In the data rows, the value 128 means zero.
In each game, the first row plays the second. By how much does the first row win? 10 means about a draw, 20 a big win and 0 a big loss. Wins can go round in a circle. Each row has two weighted sums of its numbers, A and B, taken from their middle values. A row wins by its A times the other's B, less its B times the other's A.
[171 123 141 181 115 115  98 141  77 101 141 103]
[173 143 141 168 128 102  93 153 111 128 168  96] -> 12
[ 97 102 155 141 155 155 150 128 170 115 141 134]
[146  99 155 181 141 155 107 168 112 115 141 111] -> 9
[ 99  95 102 154 181  75 153 104 138 141 115 133]
[158 138 255 168 128 115  59 254 140 128 115 104] -> 9
[140 139 115 141 128 181 132 136 126 168 141 166]
[170 103 128 141  88  88  76 198  95 101  75 143] -> 7
[ 68  92 128 141 181 141 172 119 134 101 101 129]
[157 159 102 141 128 168 119 122  91 181 155 163] -> 10
[127 138 128 141 128 181 173 124 131 141 141 152]
[ 88  95 128 128 141 115 171 100 136  88 115 105] -> 8
[135 178 141 128  75 181 159 113 135 141 181 160]
[131 141  75 115 168 141 147 124 131 168 128 122] -> 12
[ 94 149 128  35   8 155 198  85 141 128 221 105]
[ 54  63 221  35 181  88  80  85 238 115  22 229] -> 3
[133 194  62 168 141 128 123  89  88 195 155 159]
[115 136 115 128 128 168 139 118 119 155 128 163] -> 9
[ 59  93  75  75 181 102 201  92 126 101  88  86]
[ 93 127 102 128 181 141 159  99 129 141 128 134] -> 9
[143 123  88 141 128 115 143  95  99 155 115 133]
[198 188 102 141  61  48  87 141  74 101 181  90] -> 10
[109 121 102 115 128 155 162 100 103 155 155 112]
[ 99 115 141  62 155 128 122 140 123 141  88 114] -> 12
[ 93 113  88 115 181 102 168  91 153 141 128 119]
[147 132 128 141 115  88 113 138  95  88 115  77] -> 10
[160 122 155 141  88  88 123 105 105  88 141  91]
[ 92  87 194  22 194 102  69  72 223 155  22 242] -> 8
[144 140 102 141 128 168 143 116 116 168 155 133]
[116 155 141  62  21 168 177  71 132 141 208 136] -> 4
[ 53  97 128  75 155 102 167  87 180  88  88 148]
[125 191  62 115 128 168 134  85 157 208 168 174] -> 8
[211  85 168 194 128 102  50 216  93 115 115  91]
[105 140 141  75 168 181 118  94 170 195 115 213] -> 9
[127 184 128  48 128 141 107  64 180 208 128 223]
[ 73 122 155 115 141 128 165 113 145  88 115 120] -> 10
[134  99 155 168 155 155 133 167 145 115 128 121]
[ 99 108  88 101 168  75 140 107 149 101  88 117] -> 11
[131  51 194 181 155  35  43 179 125  21  62  93]
[143 184 115 115  61 155 160 101 124 155 208 157] -> 15
[149 123 128 154 155 141 121 151 123 141 128  99]
[116 117 128 128 128 195 179 143 122 141 155 138] -> 9
[145  63 155 141 115 128 121 183  89 115 128  86]
[121 174 141  62   8 181 185  82 133 155 235 140] -> 11
[126 167 115 128 115 168 128  72 142 181 195 190]
[117 172 102 101  61 115 174  68 119 128 181 134] -> 8
[135 111 102 128 168 102 110 158 130 101  88  93]
[139 118 115 168 194 102  91 170  98  61  35  37] -> 10
[104  75 141 128 155  22  87 135 163  48  88  96]
[120 108  88 181 168  48 140 103  94 181 115 141] -> 1
[143 187 128 115  61 181 160 112 127 141 195 158]
[112 140 155  35 155 181  97  70 197 235 128 242] -> 17
[130 140  88 115 115 115 115  75 143 168 155 166]
[173 134 155 128  48  88 118 104 109 101 155 114] -> 6
[150 160  88 115 101 128 117 122 102 168 155 134]
[120  84 248  62 141  88  73 130 211 101  48 152] -> 10
[125 149 155 154 115 181 148 185 168 101 155 135]
[198  72 168 168 101 115  55 221  87 128 101  93] -> 9
[129 129 128 141 115 195 148 149 138 141 128 146]
[107 167  75 115 128 115 167  71  89 141 141 127] -> 11
[120 178 141  75  21 181 177  91 138 155 221 136]
[140  81 128 141 155  62  97 172  62  48  75  61] -> 9
[115  89 208 115 141 155  98 143 221 128 128 181]
[106 124 181 101 155 181 119 112 213 168 141 195] -> 9
[105 107 102 101 141 155 164 148 125 128 141 113]
[ 81 140  62  88 155 102 173  80 148 115 101 126] -> 10
[127 122  49 115 155  75 129 118  97 208 128 117]
[ 76  94 141 141 168 155 170 129 141  88 101 112] -> 18
[134 150 115 115  75 155 146 135 112 141 181 137]
[104  90 194  62 181  88  34 100 207 128  48 227] -> 10
[227 137 141 194  75  75  62 165  56 115 168  80]
[195 177 128 128  48 128  88 115  83 141 181 127] -> 5
[ 94 127 102 101 168 128 154 146 154 128 128 117]
[104 118 194   9 155 195  89  68 224 255 101 255] -> 7
[128 142 115 128 115 141 158 103 103 141 155 136]
[ 87  62 194 101 181  62 101 131 168  48  35 113] -> 8
[ 96  89 141 101  48 115 155  97  87 168 181 106]
[144 141  88 115 115 102 117 107 119 155 168 134] -> 8
[184 250 128 128   0 115  97 124 107 115 221 118]
[111  88 155 154 141 141 138 169 145 101 115 130] -> 10
[ 78  88 155 141 168 155 155 145 142  75 101 103]
[123 220 102 154  88 181 155 124 144 141 155 141] -> 6
[ 80  84 128 101 155  48  87 116 149  48  48 120]
[ 77 138  88  88 128 102 176  74 159 128 141 153] -> 12
[156  95 155 154 115 155 104 205 116 101 101 134]
[157 139 115 115  88 155 124 153 113 141 141 159] -> 16
[ 62  93  88  88 168  88 181  68 175 101 101 134]
[110  75 221  88 181  75  45 150 180  61  22 168] -> 9
[ 95 121 102 128 181 181 162 118 108 128 115 123]
[140 152  88 115 168 128 119 111 128 168 141 128] -> 10
[148 107 102 128  75 102 103 165  66 195 181 101]
[200 109 155 194 128 102  68 187  66 101 115  94] -> 7
[155 104 141 154 128 168 112 184 117 115 101 147]
[128 155  88 181 181 128 108 149 108 115  75  70] -> 7
[ 96 115 155 154 155 168 149 132 178 128 141 151]
[118 241  88 115  75 155 149 108 142 128 168 124] -> 7
[ 93 220  88 141 115 195 160 114 148 155 141 110]
[106  93 155 168 181 141 128 158  87  61  75 105] -> 19
[ 95 138  88 154 181 115 116 155 102  48  35  58]
[ 93 100 115 128 168 128 161 114 148 115 115 122] -> 13
[144 167  88 128  88 155 154  60 115 168 181 147]
[107 194  62 115 141 141 153 101 119 141 128 138] -> 13
[175 101 221 207 141 115  69 243 144  61 115  86]
[ 96 123 128 115 141 128 170 118 131 101 128 111] -> 14
[110 180 115  75  75 141 170  73 156 128 168 120]
[164 169 115 141 101 155 139 106 103 155 181 139] -> 11
[ 77 125 115 101 168  88 144 123 109  48  62  97]
[158 106 115 141 141 168 119 162 119 155 115 145] -> 14
[121 230  75 128  88 141 148 115 150 141 155 110]
[176 124 102 141 141  88  87 160  99 141 101  94] -> 4
[145 255  88  88   8 141 149  93 140 141 235 144]
[ 90 179  75 115 155 155 160 118 142 141 115 124] -> 10
[ 88 108 128 101 168 155 166 105 157 141 128 129]
[132  87 128 128 128 155 136 159 128 115  88 146] -> 11
[128 231 128  88   8 195 166  62 169 155 195 136]
[126 199 141  62   0 168 171  39 163 141 208 134] -> 7
[141 127 102 141 168 141 121 121 133 155 128 142]
[ 55 111 102  75 155  88 170  80 155  88  75 123] -> 10
[124 126 115 128 155 141 131 124 149 141 141 137]
[129 191 115 141  88 168 155 114 138 141 181 131] -> 10
[143 141 115 128 115 102 113 128  89  88 101 101]
[ 82  90 115 115 181 141 189 109 120 115  88 119] -> 9
[133  98 181 168 141 102 122 164 144  88 128  75]
[208  36 194 207 141  48  45 211  51  48  62  28] -> 6
[139 179 128 128  61 208 166 107 138 141 181 153]
[149 149  62 168 141  62  97 113  77 195 115 160] -> 14
[116 165 115 101  75 141 157  73 140 155 181 179]
[131 185 128 115  88 181 145  90 153 168 195 185] -> 11
[ 87  57 255  48 181  62  30 116 251  88  22 217]
[198  91 141 181 115 115  68 186  77 128 101 111] -> 13
[152 137 208 115 101 102  18 158 147  88 115 179]
[100 109 221  62 181 128  88 173 215  88  62 126] -> 7
[143 240 102 115  35 128 136 105 130 128 208 121]
[155 169  62 154 128 102 100 106  89 195 155 147] -> 8
[ 98 124 128 141 141 195 168 136 115 128 128 123]
[170 102 128 154 128 141  98 170  92 141 115 139] -> 11
[136 105 141 115  88 115 134 130 104 101 155  93]
[ 92 106 141  75  88 181 189  99 142 128 168 102] -> 10
[161 156 102 141 115 168 124 136 109 168 155 158]
[101 101 115 101 155 141 149 100 134 155 115 158] -> 9
[151 109 115 141 141 181 128 156 116 155 128 156]
[ 81  99 155 128 141 155 143  85 197 141 155 195] -> 6
[158  97 141 154 128 128  99 191 126 115 101 125]
[125 174 128 128  75 168 166 122 129 141 181 154] -> 10
[162  41 208 207 155   9  15 225  92   0  48  49]
[ 67  99  88 115 208  62 128 123 124  48   8  67] -> 8
[135 184 128 115  61 155 153 101 112 141 208 149]
[204  93 208 194 115  88  45 243 107  61 115  68] -> 9
[ 96 103 102  75  88 168 169 146 108 168 181 109]
[ 99 145 102 141 155 155 155 100  95 128 128 140] -> 10
[132 136 155 128 115 155 129 159 155 128 155 146]
[ 44 147  49  88 168 115 186  88 147  88  75 105] -> 8
[ 83 107  88 101 141  35 140  83 137  75  88 119]
[150  98 155 168 141 102 101 163 104  88 115  96] -> 9
[140 107 141 168 141 155 125 136 109 141 141 138]
[ 99  90 141 141 155 141 168 121 140 115 128 112] -> 10
[117 130  88 141 168 115 162  83 100 168 128 118]
[138 255 102 128  35 168 156 101 137 168 221 144] -> 13
[142 168 102 141 115 155 153  95 108 155 168 143]
[135 131 141 154 128 181 144 157 127 128 101 166] -> 7
[118 145 115 115 101 115 171  91 118 115 155 124]
[ 97  87 102 141 181  88 156 101 131 115 101  99] -> 9
[203 114 102 154 128 141  61 173  81 168 101 162]
[118 188 115 101  48 128 170  67 130 115 181 124] -> 7
[ 92 115  88 141 194 141 153 112 104 101  88 115]
[ 90  99 115 115 141 115 182  88 128 115 128 111] -> 10
[147 123 115 128  88 128 132 134  99 141 155 121]
[ 71  92 115 115 141 102 188  80 113  75 101 103] -> 8
[ 82 125 102 141 194 141 138 138 110  61  48  79]
[121 120 128 168 155 181 166 121 129 155 141 141] -> 9
[135 109 102 128 101  88 121 134 109 115 101 131]
[ 93  94 155 128 155 141 133 112 168 141 115 154] -> 8
[156 112 102 141 168 102 115 134 107 155 115  90]
[100  97 208  75 155 115  88 126 212 128  88 194] -> 13
[142 136 128 141 115 155 147 133 112 141 168 129]
[ 96 163 102  88 141 155 139  55 136 168 128 201] -> 10
[126 105  88 207 168  62 112 108  74 208 115 165]
[ 87  61 168 115 115 141 157 159 141 115 155  50] -> 16
[124 147 115 141 128 141 161  91 110 155 155 136]
[130 165  75 115 141 128 148 117 124 155 141 108] -> 10
[137 188  88 115 115 155 147  95 116 168 168 136]
[143 190  75 115 128 141 130 120 127 168 155 141] -> 11
[102 137 115  88 141 115 123 105 107  88  88 152]
[198 190 115 168  88 115  89 120  68 155 181 131] -> 16
[ 90 138 102  88 141 115 143  69 134 155 115 171]
[141 203 141  75   0 168 169  56 135 128 235 143] -> 9
[133 132 102 128 115 115 150 112 110 141 141 125]
[ 99 112 181 154 141 141 138 180 214  75 141 117] -> 9
[255  97 168 234 128  48  33 187  38 115 128  49]
[125 116 102 168 128 115 136 100 109 208 168 165] -> 18
[138 100 155 154 128 155 133 165 128 128 155 109]
[116 130 115 141 141 195 157 113 149 168 155 186] -> 11
[ 41  68 155  75 181  75 128  99 180  61  48 156]
[106  95 155 141 155 141 136 111 168 128 128 159] -> 10
[ 94 105 102 101 155 102 179  96 143 128 115 116]
[129 151 115 141 128 168 144 101  96 141 168 149] -> 11
